(in the rows, 128 means zero)
Each named move below is a turn or a mirror, shown by a few rows before and after it. Which moves, in which order, take the first row of each later pair to the second? The first pair is answered.
D:
[122 141 147 121 141 121 110 154 110  82 151 110 117 135 168 164  90  99
 118 143 131  99  94 124  78 127 152 158  82 132 117 107 129 169  45 131] => [122 132 147 116 144 127 103 154 110  80 151 118 115 127 163 169  77  98
 122 155 140 110  91 126  76 121 154 146  71 133 106 110 123 166  64 142]
[ 66 181 159 159 107 129 151  87  95 126 144  80 145  94 134 155 172 161
 133 110 160 160 146 171 132 142 139 135  98 154 160  92 124 137 115 120] => [ 64 167 158 151 111 138 141  88  95 124 143  92 142  83 126 164 155 160
 139 127 174 174 144 170 128 136 142 117  80 160 141  99 116 131 142 139]
[120 137 129 142 127 124 160 112  99 131 136 128 132 125 141 137 159 147
 137 103 127 121 135 137 139 130 126 143 135 131 133 120 131 138 113 116] => [116 120 127 131 132 135 149 115 102 127 136 142 129 111 128 146 136 144
 147 123 147 142 130 136 135 118 132 119 114 138 107 125 117 132 152 139]
K:
[141 126 138 154 148 139 129 124 142 125 105 115 114 116 130 125 123 114
 124 144 125 133 149 123 134 131 137 103 139 123 123 131 115 118 130 125] => [143 129 135 150 146 133 131 127 141 127 106 112 113 125 133 122 129 112
 117 134 113 120 148 120 134 136 133 112 146 118 133 131 119 126 116 115]
[173 117 138 132 144 130 131 130 151 118  96 136 122 137 108 110 122 122
 126 129 106 119 123 111 150 127 131 133 166 108 122 136 124 112 130 129] => [172 116 127 113 141 119 124 138 147 126 106 141 111 145 110 113 120 113
 119 122  96 108 118 108 142 136 130 143 152 106 123 139 128 126 116 124]
[ 99 135 150 158 131 148 150 108 114 118 105 109 109 123 132 147 135 155
 129 140 140 162 134 151 121 125 130 113 146 140 144 129 117 126 116 131] => [107 139 147 159 129 138 152 112 118 122 102 105 109 135 134 137 144 153
 119 127 122 145 133 146 124 131 125 123 162 132 157 128 124 130  95 118]
[110 143 181 166  76  95 145  88 117 139 120  63 139 119 128 169 133 156
 152 129 167 144 148 171 127 107 151 133 124 121 136 111 147 114 124 170] => [119 149 179 171  74  83 150  92 122 141 115  59 141 134 134 155 147 154
 141 117 148 124 151 164 129 116 142 147 145 114 153 109 155 118 100 153]
X:
[106 130 138 127 134 133 125 115 111 128 140 135 131 107 108 153 115 139
 168 135 160 147 134 144 109 126 143 121  74 144 104 118 113 133 154 146] => [111 134 151 152 136 139 136 105 118 121 128 127 145 105 109 147 122 143
 173 137 162 152 141 146 119 119 140 118  98 145 109 115 113 118 160 144]
[135 126 111 100 116 100 104 152 115 151 137 142 109 150 134 116 125 118
 112 120 106 103 121 106 110 155 126 138 107 118 135 138 139 155  96 107] => [164 112 129 142 135 132 115 147 147 123  94 153 139 143 121  97 120 121
 119 150 113 120 129  91 132 126 114 108 166 117 121 149 128 111 141 128]
[107 159 107 114 107 117 166 113 114 154 136 137 113 141 134 128 147 116
 133  89 121 121 128 113 139 132 119 159 112 149 157 112 142 135  51 112] => [143 113  86  85 136 140 138 142 146 139 120 189 112 142 108 120 104  98
 131 140 120 132 118  78 145 114 106 116 111 141 103 142 126 117 121 150]
[150 128 140 141 131 137 159 127 123 112 109 142 118 135 122 123 136 135
 108 116  79 139 124 128 138 135 127 183 156 126 157 104 162 153  99 118] => [156 111 121 104 139 132 138 145 124 117 122 167 102 139 113 126 114 123
 105 133  74 134 114 114 129 139 125 172 126 121 133 119 156 164 119 129]
N:
[147 100 116 141 137 139 119 174 132 153 135 137 157 105  97 103 134  94
 107 133 113 158 109 101 101 107 115 100 100 160 123 178 130 154 170 167] => [137 102 125 152 133 146 126 168 128 151 133 129 164  95  97 113 136 101
 117 133 125 171 110 111 102 101 123  95 100 165 124 172 129 148 175 172]
[ 96 147 136 148 127 178  94  78 168 112  89 129 138 102  84 165 150 123
 189 161 151 158 129 137 105  98 149  92 136 130 160 129  92 108 155 149] => [113 154 140 165 127 175 106  76 179 108  74 122 147 117  88 149 167 125
 182 151 134 143 134 130 113 100 136 104 175 124 177 129 102 102 136 135]
[134  97 180 138  94 153 122 106 102 114 151 160 127 138  90 133 129 124
 113 144 155 144 138 150 184 133 153 157 149 137 114 105 134  97 170 139] => [141 100 183 149  93 151 127 107 108 112 145 156 132 146  92 129 137 124
 110 138 146 138 140 146 187 131 147 162 168 135 122 106 137  94 164 134]
F:
[122 126 119 152  91 139 130  91 139 121 130 120 134 138 139 129 106 120
 127 127 141 137 124 153  93 151 118 121  98 149 142 114 154 137 119 107] => [138 118 108 136  95 133 123 104 147 124 131 134 128 153 138 120 103 110
 114 130 124 121 121 136  93 156 108 125 105 139 139 123 159 145 113 104]
[178 115 131 128 151 146 167 109 178 156 132 179 151  65 164  98 147 117
 146 117 114 128 141 128 149  85 130  91 145 139 114 124 155  86 124 147] => [138 129 140 123 136 139 167  96 150 165 154 157 139  43 171 124 150 128
 158 108 141 148 139 157 138  90 146  95  98 155 118 109 151  98 118 150]
[121 146 137 130 124 120 145 119 134 127 129 102 123 144 148 132 150 121
 117 105 127 100 133 141 142 137 121 159 146 120 158 119 144 144  97  91] => [125 145 135 134 127 124 148 120 140 124 124 103 128 145 147 128 153 121
 116 108 125 102 133 138 144 136 117 158 154 120 157 120 144 142  98  93]
[155 114 121 130 127 119 110 155 153 136 121 112 119 151 137 128 110 107
 126 157 100  89 100  97 132 149 103 163 120 140 162 112 114 153  93 110] => [155 118 147 177 130 140 129 135 163 120  94  98 143 136 136 124 117 121
 140 166 116 110 111 104 149 129 104 150 154 146 164 106 107 121 113 122]
Pairs:
Between the rows of a pair lie two moves.
[ 94 131 122  79 113 111 120 143 105 135 162 124 103 108 132 151 115 125
 136 114 129 124 111 124 104 122 155 137  66 123 117 131 104 163 130 123] => [118 112 108  67 126 118 110 158 123 128 150 149 108 121 125 137  98 114
 130 130 115 115 108 102 109 117 142 123  82 115  96 146 104 157 151 130]
K F
[107 127 131 133 127 122 137 124 113 133 131 117 129 105 131 146 122 142
 142 126 163 142 125 146 114 135 139 138 115 129 127 129 118 136 125 135] => [117 116 119 110 132 121 126 140 116 134 136 132 120 111 127 143 109 134
 136 135 154 135 117 136 112 139 137 135 104 125 113 139 120 143 132 138]
N X
[ 88 104  97  49 158 113 135 115 129 161 109 136  72  99 129 177 157 135
 150 105 148 140 166 110 103 136 124 120 111 128 140 151 164 145  94 148] => [ 89 104 122  95 166 141 148  96 143 141  81 128 100  80 122 175 160 148
 165 119 172 171 176 115 121 110 127  97 143 137 134 148 152 107 126 166]
K X
[151 147 156 143 139 116 124  98 143 132 122  98 132  64 110 144 133 130
 132 107 137 101 147 149 156 109 114 124 129 112 142  88 114 128 173 124] => [140 150 149 119 130 104 119 103 129 144 142  99 116  68 113 154 133 128
 129  95 136  95 141 153 143 120 120 134 100 111 144  86 116 148 157 119]
F N
[142 130 106 112 221 115  94 118 155 131 139 112 103 132  99 132 102 146
 123 158 100 129 138 141 131 135 115  89 146 130  72 142 120 101 127 120] => [123 136 117 120 217 120  97 108 144 132 141  98 105 116 101 145 105 155
 133 158 120 145 141 155 130 132 126  85 131 139  69 132 114  97 135 130]
N F
[ 74 108 154 132 104 112 135 124 139 134 142 104 165 150 130 147 103  93
  88 119 137 111 147 132 167 154 144 121 122 156 178 131 133 149 113 118] => [ 91  87 138 111 118 122 119 140 155 131 139 132 160 153 118 143  81  82
  84 140 133 111 141 112 169 151 136 103 119 150 152 149 128 147 143 135]
N X
[135 158 118  67 117 146  87 142 119  91 129 133 146 143 112  95 158 130
 121 113 110 109 118  97 152 143 102 135 153  60 122 131 129 136 102 123] => [120 170 147 117 112 162 109 116 119  76 110 107 168 125 115 100 172 147
 135 113 135 133 131 118 163 126 110 129 175  74 135 119 122 109 109 125]
D X
[139 120 126  94 143 160 106 144 150 140 155 168 112 113 126 141 108 111
 128 123 152 150 109 117 130 113 129 115  98 116 103 124 116 117 174 166] => [146 145 116  90 129 129 116 151 141 154 166 149 103 144 144 126 142 106
 108  84 110 107 112 113 127 138 118 163 121 103 147 114 143 145 101 120]
D N
[ 84 152 113 114 162 130 133 195 140 143 150 164 120  77  97  83 117 129
 162  99 140 137 127 118 124 111 186 142 126 165 112  99 124 184 105 167] => [110 149 106 116 169 127 133 205 157 139 137 174 123  96  96  64 121 119
 148  98 116 115 128  98 131 112 170 147 159 150 119 109 128 183  97 158]
F D
[166 122 109 100 119  93 110 153 139 159 149 167  99 185 121 129 135 108
 108 109  94 112 155 108  94 164 122 153 135  86 142 150 136 172 104  96] => [148 123 110  89 111  89 106 150 124 165 162 162  92 175 121 141 131 110
 114 107 105 119 153 119  86 169 130 153 107  90 140 144 131 182 102  98]
K D
[161 127 143 153 149 133 118 141 138 120 100 142 157 134 110 124 132 127
 123 135 121 132 115 112 129 119 127 126 149 130 112 143 121 112 148 131] => [149 144 138 138 135 107 122 142 120 135 120 124 144 145 123 130 152 128
 114 107 106 110 115 120 119 138 127 156 139 127 139 132 137 138 101 106]
K X
[206 100  74 161 170 115 126 166 168  98  66 134 139 195  95 103 124 116
 124 119  87  54 132  59 172 141  59 107 165 103 114 155 140 114 121 136] => [131 116 132 227 158 157 148 108 133  83  62  87 165 114  91 157 122 158
 180 134 186 150 146 124 175 103 104  64 117 151 102 124 107  67 175 181]
D F
[103 135  90 104 114  97 130 133  97 142 148 124  92 111 114 148 116 133
 127 131 164 154  96 159  97 153 146 118  93 136 111 108 138 138 113 115] => [101 148 119 157 116 112 152 112 103 130 127 102 118  98 113 147 134 149
 142 131 182 173 110 170 111 136 152 113 129 143 124  97 135 109 122 117]
N K
[133 130 123 139 125 121 133 130 114 129 139 117 118 147 144 122 149 139
 115 107 112 126 144 133 129 147 145 131 154 134 120 122 101 137  95 119] => [133 110 121 131 134 139 123 132 119 123 136 134 117 129 132 128 125 138
 125 131 133 150 140 133 131 133 149 101 135 140  89 128  89 126 140 145]
F D
[144 111 110  98 134 127 123 135 138 122 135 150 124 139 119 118 117 112
 118 138 113 111 121 108 121 121 114 121 127 114 105 145 124 142 137 130] => [147 123 130 141 133 138 142 120 147 112 117 133 144 136 123 106 134 122
 122 134 115 115 130 112 134 113 114 124 170 117 124 140 127 121 131 125]
F K
